One turn moves each row of this set onto another row. After a few examples, where does it send each row asked below?
J_904: [-0.41,  0.60, -2.88, -0.15,  2.61, -0.74,  2.95,  0.88, -0.48, -0.18,
 -0.92,  2.36, -2.08,  0.83,  2.35,  0.10,  1.06, -2.75, -0.67,  2.27,
  2.00]
J_490: [ 3.71,  3.32,  0.92, -3.72, -1.18,  0.48, -1.97,  1.09,  0.92, -2.63,
 -1.36, -0.48,  2.86, -1.28,  0.70,  1.71, -3.46, -0.09,  0.87, -1.98,
  2.29]
J_567: [ 0.78, -0.45,  1.14,  2.26,  3.79,  0.61,  1.63, -1.25,  0.13, -0.72,
 -1.23,  0.94,  0.14, -0.16,  1.46, -3.31, -0.13, -2.90, -0.86,  1.08,
 -1.29]
J_947: [-1.12,  0.10,  0.21, -5.27,  1.21, -0.82,  0.50, -0.38, -1.13,  0.77,
  0.47, -3.94,  2.94, -0.94, -1.32,  1.74,  0.19,  1.91, -1.50, -2.39,
 -0.13]
J_41: [ 2.82, -1.28,  0.57,  0.99,  2.25, -1.20,  0.27, -1.61,  1.87,  1.58,
  1.00,  1.38, -0.39, -0.54, -0.18, -3.99, -0.25, -0.07,  1.52,  1.59,
 -3.16]
J_620: [-1.81, -1.12,  1.96, -3.30,  2.22,  0.87, -3.71, -0.87, -1.09, -2.71,
 -1.38,  0.89, -0.18,  1.96, -0.98,  1.38, -2.06, -0.02,  2.11, -3.20,
  0.66]
J_364: [ 3.38,  3.01,  0.83, -4.20, -2.66, -1.77, -0.47,  0.25, -0.26, -0.71,
 -0.85, -0.63,  1.90, -3.72,  0.95,  0.02, -2.47,  0.80,  0.54, -2.95,
  2.07]
J_346: [ 4.07,  2.25, -0.58, -1.59, -3.46,  0.62, -1.40,  1.49,  0.12, -1.20,
 -0.99,  0.20,  2.55, -3.47,  1.38,  1.04, -1.51, -0.87,  0.10, -1.44,
  3.36]
J_185: [ 1.05, -0.15, -3.22, -3.32,  1.94, -2.99,  2.80,  0.43,  1.74,  2.96,
  1.05,  1.88, -1.71,  0.78,  0.71, -2.54, -0.81,  0.07,  0.40,  1.49,
 -0.42]
J_162: [ 1.07,  1.16, -1.08, -1.40,  1.29,  1.85, -0.29, -0.92, -1.41, -2.54,
 -0.98,  0.42,  4.23,  3.63, -1.31,  1.16,  1.49,  0.14,  1.14, -1.97,
  3.34]
J_177: [-1.52, -3.34, -0.12, -3.69, -1.35, -1.47, -2.42, -0.70, -1.07,  2.64,
  1.01, -0.05, -0.24, -2.82, -0.72, -2.07, -1.06,  0.97,  0.60, -3.71,
 -0.09]
J_908: [ 0.46, -0.68,  2.44,  0.80,  4.14, -0.66, -0.57, -0.83,  0.97, -0.77,
  0.16, -0.68, -1.47, -1.55,  0.62,  0.17,  0.10, -0.66,  0.52,  2.19,
 -3.92]
J_301: [-1.02,  0.92, -2.21, -2.45,  4.41, -1.95, -0.09,  1.49,  2.08, -0.73,
  1.27,  0.48, -1.74,  0.95,  1.13,  2.42,  0.00,  0.06,  1.51,  2.35,
 -1.36]
J_929: [ 3.80, -1.81, -1.19, -2.33, -3.51,  0.77,  0.64, -0.85, -1.48,  2.85,
 -0.18,  0.10,  1.17, -0.10, -2.38,  1.38,  2.19,  1.31, -0.52,  0.58,
  2.03]
J_55: [ 0.59, -3.94, -0.71, -0.31, -2.20,  3.36, -2.53,  0.24, -1.30,  0.93,
 -1.52,  2.54, -0.10,  0.47, -0.48, -0.36, -0.80, -2.62, -0.48, -0.99,
  2.91]

J_41 turns into J_908
J_364 turns into J_490
Now find these:
J_185 turns into J_301
J_929 turns into J_947
J_177 turns into J_620

